rotation steps, each row followed by its count of steps:
The counts run from 0 to 362.
[150 142 156 142 134 153 141 116 134 138 112 139 139 169 149  64 177  97
 147  84 113 143 135 141 114 154 160 130  93 110 113 158 119 174 149 101
  72 130 111 118 171 116 144 114 141 107  81 109 125 115  83 174 173  94
  76 155 142 136 141 116 136 132  90 128 119  96 117 119 141 183] | 175
[170 117 123 144 155 118 155  78 132 200  97 141 141  94 112 157 165  90
  85 113 107 147 144 132 142 121 123 157 110 136  87 141 123 117 154  91
 129 113 151 155 178 138 153 114 138  98 126 126 155 149 121 132 150 180
  60  89 141 106 120 125 121 133 103 106 174 123 144 156 107 138] | 86
[146 150 124  82 149 113 124 105 113 151 101 176 109 107  85 125 140 145
 107 133 115 121 121 104 148 188 140 138 105 156 138 142 110 105 133  99
 108 136 157 138 144 110 162  92 141  94 127 150 186 132 153  79 116 142
 117 126  78 110  49 131 144 114 114  90 187 154 168 141  81  93] | 206
[112 135 115 102  93 156 107 135 123 111 126 162 140 156  76  74 157 143
 148  86 172 147 133 128 138 196 168 134 128 140 162 135 112 124 160 117
  83 157 127 146 104 131 134  83 122 142 134 107 151 109 102 111 185 100
 100 176  78 129  87 106 155 154 131  89 150 126 161 147 133 113] | 318
[152 122  88 150 143  91 122 121 160 154 100 179 126  87  99 186 173 110
  91 152 129 109 119 126 122 123 122 133  91 150 150 133 147  99 103  60
 116 130 152 153 170 150 135 112 117 112 120  95 161 138 135  89 103 158
 116 142 113 143  56 132 132 142 102 109 149 128 142 150 117 139] | 306
[137 138 113 118 149 189 132 129 110 102 100 140 179 152 132 106 130 158
 115 126 131 100  79 122 155 143 145 162 110 160  68 114 113 130 177 119
 111 146 145 136 141 102 151 125 163 142  75 143 147 125  97  85 163  87
  85 104 119 111 101 121 119 107 115 142 161 149 140 133 161  70] | 109
[153 104 142  97 134 142 158 104 113 169 175 146 148  89  77 104 141 141
 106 100 132 134 120 109 145 137 103 141 140 141 132 142 123  99 161 120
 107 167 146 156 162 165 166 137 153 134 139 117 152  79 161 158 120 131
  99 103 112 134  67 139 149 147  80 110 117 116 190 164 125 160] | 197
[161 107 115 173 102 166 133 102 175 162 142 163 158 150  85 126 162 149
 121  73 157 134 123  97 130 131 118 143 114 139 159 133 137 124 133 108
 110 174 118 137 164 141 154 146 128 129 167  73 137 105  81 120 173 115
  89 124 115 139 141 150 123 150  96 155 113 113 140 168 182 158] | 300
[ 93 118 146 132 123 125  96 152 159 143 183 134 162 138 105 108 167 158
 202 111 168  61  85 126 147 139 145 159 161 158 102 125 162  99 116 113
 128 138  86 131 149 167 102 136 104 168 107 139 159 132  91 123 155 122
 115 153 126 132 150 101 156 108  86 158 103 103 110  95 103 148] | 154
[126 122  87 138 124  95 130  78 160 177  89 155 118 103  90 202 168  93
 107 127  98 125 133 112 114 129  96 122  80 140 136 144 113 103 105  69
 123 145 157 137 150 135 142 100 123  95 156  76 152 155 161 126 124 160
 102 130 110 150  75 136 152 139  93  99 156 117 144 159 124 132] | 305
[ 69 125 136 105 131 138 156 150 168  83 158 113 141 132 147 101 146 140
 158 159  89 113 121  66  95 113 143 127 144 192 108 114 138 100 161 100
 109 148 142 119 169 115 133 153 107 142 111  83 128 106 131  61 111 103
 115 139  96  86 145 177 115 142 108 146  83 103 134 137 123 141] | 362
[ 67 120 127 135  94  99 151 122 167 126 187  81 128 105 111 103 125 150
 138 142 112  85 129  82  92 104  94 149 140 152 107 149 149  76 153  91
 102 168 103 126 174 146 110 138 124 115 149 104 125 117 161 123 115 124
 140 161 103 124 133 140 135 103  72 187  78  95 151 130 102 139] | 260
[145 127 113 134  86 141 137  99 163 168 107 195 142 133  91 121 151 115
 131  97 125 138 152 109 133 170 177 150 126 124 141 156 143  99 149 111
 100 120 131 160 159 134 164 113  95 134 161 100 117  82 107  89 159 166
  83 155  58 121 121 127 127 184 139 111 146 103 134 163 129 163] | 201
[137 109 107 168 116 129 129 106 167 139 178 161 161 101  53 142 155 182
 139  82 146 123 115  85 151 138 112 129 121 157 138 104 116  62 118 110
 137 180 144 154 170 134 128  91 109 126 137 107 158 137 125  93 166 118
  97  87 110  86  81 131 132 154 113 116 121  90 185 133 138 113] | 81
[168 141  99 154 174 134  98 109 159 139 148 143 165 136 118 153 169 142
 105 134 151  90 129 135 142 136 133 111  99 184 116  87 159 129 109  76
 126 120 125 153 146 137 138 151 117 161  88 115 167 126  82 119 152 129
  80 137 133 141  84 137 145 124  66  75 110 148 103 139 134 137] | 190
[134 132 130  91 106 126 114 143 123 130 137 188 122 158  78  85 159 137
 143 101 174 130  92 124 149 190 172 169 149 143 161 117 131 100 132 126
  95 140 124 145 128 153 141 111 123 162 125 125 161  87 104 118 147 111
 107 165  57 131  88 108 147 155 106  88 121 135 148 144 122 129] | 317
[130  81 155 104 104 162 112 182 110 111 148 180 160 120 106 103 185 110
 129 118 125 123  95 124 128 119 128 164 152 154 132 162 150  96 157 158
 108 184 112 138  96 142 114 193 138 116 113  94 145 119 106  99 119 125
 117 121 131 125  95 147 120 101  95 122 148 106 157 113 186 146] | 235
[168 146 110 101 130  87 117 109 128 158 111 167  93  98  82 162 123 128
 116 117  92 116 127 120 141 182 130 151 115 127 132 116 136 102 138  87
 106 128 129 149 128 110 146  75 125 102 132 157 162 126 156  93  92 149
 110 145  79 117  71 110 157 127 104 117 153 148 181 131  83 125] | 205
[166 142 105 172 159 167 103 117 152 155 144 163 181 133 118 144 182 142
 128 125 141  88 124 144 170 144 143 118 111 178 107 102 171 126 125  94
 114 112 143 151 151 140 125 103 113 181  92 144 153 136  68 123 167 151
  82 116 121 124 102 114 153 154  77  76 129 123 111 124 119 160] | 191
[101 135  89 172 114 123 120 101 163 111  75 106 126 135 157 168 144 103
 156 122  93 130 129 122 132 131 118 123 100 139  67 136 115 146 181 113
 112 144 131 121 139 121 115  75 132 145 129 111 129 149 113  70 158  91
 112 103 124 166 118 102 137 129 122 114 200 134 190 130 146  78] | 3
[ 92 123  97 112 110 141 112 161 151 103 153 109 165 167 157 105 155 124
 192 116 123  57 109 121 110 134 115 125 137 171  96 122 158 143 167  71
 102 134 133 122 101 114  91 125 129 161 124 136 129 136  92  91 138  98
 116 204 133 143 167 121 151 122  81 127 102 127 111 115 111 146] | 255
[ 82 121 108  78 126 146 113 111 114  93 124 165 120 159 104 117 123  92
 133 123 142 114  85 145 139 132 146 140 117 144 129 125 105 110 157 106
  96 150 144 127 141 172 158 122 164 151 113 101 185 111 111 140 175  94
 102 173  61 157 104 143 148 128  95 112 135 139 124 139 116  84] | 216
[118 114 119 114 140 127 134 102 127 160 107 100 110 114 121 163 160 101
  97 147  64 144 144 109 112 139 127 151 129 183  89 145 126 101 158 113
 140 177 104 121 135 127 132 163 112  83 135  96 149 146 146  78  80 132
 105 114 130 146  94 171 110  79  87 114 149 139 195 156 184 129] | 124
[121 114 129 167  61 133 136 115 173 129  94 133 129 103 133 167 133 122
 128 113  69 100 134 121 111 107 103 170 129 122  79 151 174 105 207 160
 103 155 129 130 154 126 109 128 112 118 147 109  73 121 149  67 126 128
 124 119 121 136 135 121 125 142 116 168 163  96 185 107 164 137] | 121
[114 115 134 110 129 211 105 116 115 121 122 136 180 117 127 116 133 147
 150 106 136 109 104 124 150 127 142 151 151 128  87 146 152 128 191 167
 125 181 157 151 145 151 130 162 151 173  94 125 136  89 115  96 152  96
  92 107 118 149 113 150 153 134  93 129 137 117 164 118 172 126] | 336
[162 147  72 180 131 157 112  74 171 156 115 132 166 105 119 148 142 173
 102  98 118 105 176  92 133 132  96 120  83 138 131 116 168  98 154  79
 105 173 142 183 156 101 116 104 116 124 142  99 106 122 117  94 147 136
  78 128 118 119 107 115 136 162 112 167 123 117 140 142 168 122] | 83
[130 125 145 130 173  96 152 165 120 147 135 160 115  94  98  95 170 133
 135 115 113 131  70 132 104 145 131 165 116 129 114 163  97 121  74  98
  95 133 107 123 179 137 124 104 134  69  87 148 149 152 130 137 118 148
 114 111 138 100  64 103 111  79 116 113 187  98 140  87  73 147] | 169
[ 77  96 137  80 110 115 155 137 128 107 167 101 122 140 139  89 127 133
 156 120  85 117 102  88  88 128  99 139 124 154 121 147  95 108 163 106
 104 184 135 100 128 106 122 139 152  98 132 114 156 130 155 106 124  82
 126 149 108 106 130 165 126 123  75 137  97 114 170 118 115 124] | 360
[146 173 111 119 103 126 102 107 155  93  82 163 122 160 126 140 131  75
 121 141  78 157 154 124 143 190 169 134 110 143 110 123 138 153 185  77
 111 120 123 140 134 107 126  77  82 138 117  95 139 112  94  72 143 119
 118 145  79 122 127 117 136 143 133 131 164 128 165 135 132  81] | 102
[120 137  93 145 138  91 102 134 119  87  97 136  97 118 113 130 116 168
  84 141 113 117 118 132 115 136 120 140  93 144 105 118 117 102 146  97
  99 153 125 140 145 126 111 108 169 103 117 106 143 128 131  80 109 116
 125 141 100 132  60 120 113  92 101 147 174 155 165 133 128  42] | 106
[123 136 101  82 152 128 127 128 104 130  93 193 144 108  85 113 158 134
 102 139 112 119 110 103 145 161 151 137  91 171 143 136 102 109 122  96
 101 137 150 163 131 101 146 110 143  92  90 111 160 144 136  88 129 140
 121 121  97 118  34 120 128 119 122  96 183 135 152 160 117  75] | 207
[ 88  90 141  92  80 116 142 138 142 147  81 126 107 135 150 129 153  36
 156 120  56 157 132 121  94 142 129 145 135 133 103 179 122 135 174 105
 107 141 128 124 115 129 116 142 121  92 156  86 132 124 142 118 116 119
 100 166 111 148 138 144 122 145  94 113 153 114 161 122 149 158] | 240
[ 61 145 108 161 111  62 107 128 187 146 137  71  97 124 118 142 144 146
 164 126 114 132 122 108 106 121 115 128 131 124  94 158 124 136 138  64
 139 164  92 110 169 124  82 110 116 112 153 102 140 145 158  98 144 117
 133 156 147 133 141 131 139  96  90 150 133 105 182 123  88 106] | 41
[114 171 148  82 139 135 129 105 111 110 139 129  89 124 119 104 137  95
 105 164 110 122 137 160 150 166 154 135 135 152  94 121 127 126 195 122
  86 107 118 123 151 139 141 120 142 158  77 146 156  85 126 160 142 108
 103 166  74 133  71 110 152 110  61 120 113 151 149 118 113 131] | 214
[133 126 116 147 126 196 121 109 136 139 113 128 159 113 167 150 148 149
 136 125 128  52 120 137 131 129 129 172 146 154  54 109 162 101 180 145
 104 123 123 136 108 134 136 151 133 178  99 155 110 109  94  91 128 109
  74 141 136 159 108 132 136 111  91 135 139 134 124 108 192 151] | 10
[166 158 122 199 140 118 123 125 151 142 149 127 115 149 137 138 146 155
 138  76 143  80 107 165 139 146 104 132  99 107 103 121 149 141 138  93
 101 121 111 104 147 130 110  67 149 150 105 157 131 134  71 150 165 108
  94 140 119 142 110  85 134 132  83 113 135 130 127 100 117 158] | 293
[ 93 141 119 135 125 132 105 104 132 129 109 139 108 115 121 161 141 117
 132 147 110 120  70 169 158 120 122 191 125 137  67 130 139 135 165 112
 104 109 122 129 154 152 126 102 169 142 105 183 166 173 117 124 182 130
 115 103  96 125 120  92 153 103  73 115 154 147 158 116  91  92] | 331
[167 154 110 178 135  99  93 140 163 131 109 149 101 151 135 122 165 143
 144  99 121 132 138 123 124 190 148 143 102 145 125 102 132 138  90  65
 115 110  96 145 148  95  87  84  80  89  62 144 133 147  79 102 131 109
  98 149 136 109 107 118 108 130 134 129 116 107 124  86 139 146] | 65
[136 132 163 137 112 139 143 142 132 155 146 145 143 115 126  63 149 114
 152  86 127 101 133 139 114 145 153 177 142 101  75 164 148 123 139 151
  91 120  92 147 154 166 124 129 119 110 102 134 112 107 105 163 137 153
  85 153 138 124 139 111 127 122 134 178 151  83 103  91 109 205] | 275
[110 122 114 114 125 146 118 115 152 139 100 171 145 114 136 182 162  94
 127 167  97  82 114 107 130 137 141 164 139 209  96 124 160  72 140 137
 127 107 130 153 113 134 127 153  77 117  92 139 135 152 133  69  88 130
  98 126 112 132  92 146 126 119 127 112 139 125 123 122 166 129] | 126
[ 90 115 140  91 128 113 161 161 116 132 168  87  98 111 145  84 142 152
 138 144 141  75  97 147  72 128 111 167 149 133  93 146 121 115 166  98
  80 129 107 116 144 118 124 131 164 127 100 150 113  88 145 113 104  98
 139 201 128 123 123 119 147  98  73 167 102 128 142 119 106 141] | 33
[108 117 139 102  80 175 136 114 128 150 109 144 135 138 166 107 131 108
 176  90  76  92 148 105 106 151 149 167 154 135  87 157 147 110 196 179
  90 158 122 136  91 124 140 130 102 129 147 138  99 105 127 105 119 106
  87 158  89 150 135 150 134 146 121 118 127 117 138  94 167 181] | 238
[130 108 105  99 119 149  99 142 136 121  86 177 169 142 129 139 142 133
 165 114  78 110 114  96 142 158 133 151 129 154 117 160 152 121 126 118
 141 165 153 151 107 102 121 138  85 103 132 132 156 125 128  21 104 126
 110 110 106 119 116 161 137 143 138  93 179 129 169 103 147 133] | 345
[146 164 126 157 176 111 172  92 137 139 144 110  96 133 136 117 161 150
  91 134  89 120 138 107 110 152 125 123  78 160  97 129 100 122 117  63
  97 128 103 110 179 109 147 109 124  81  63 129 145 126 138 136 104  97
  94 136 140 115  90 145 110  73  84 165 121 132 135 121 129 116] | 287
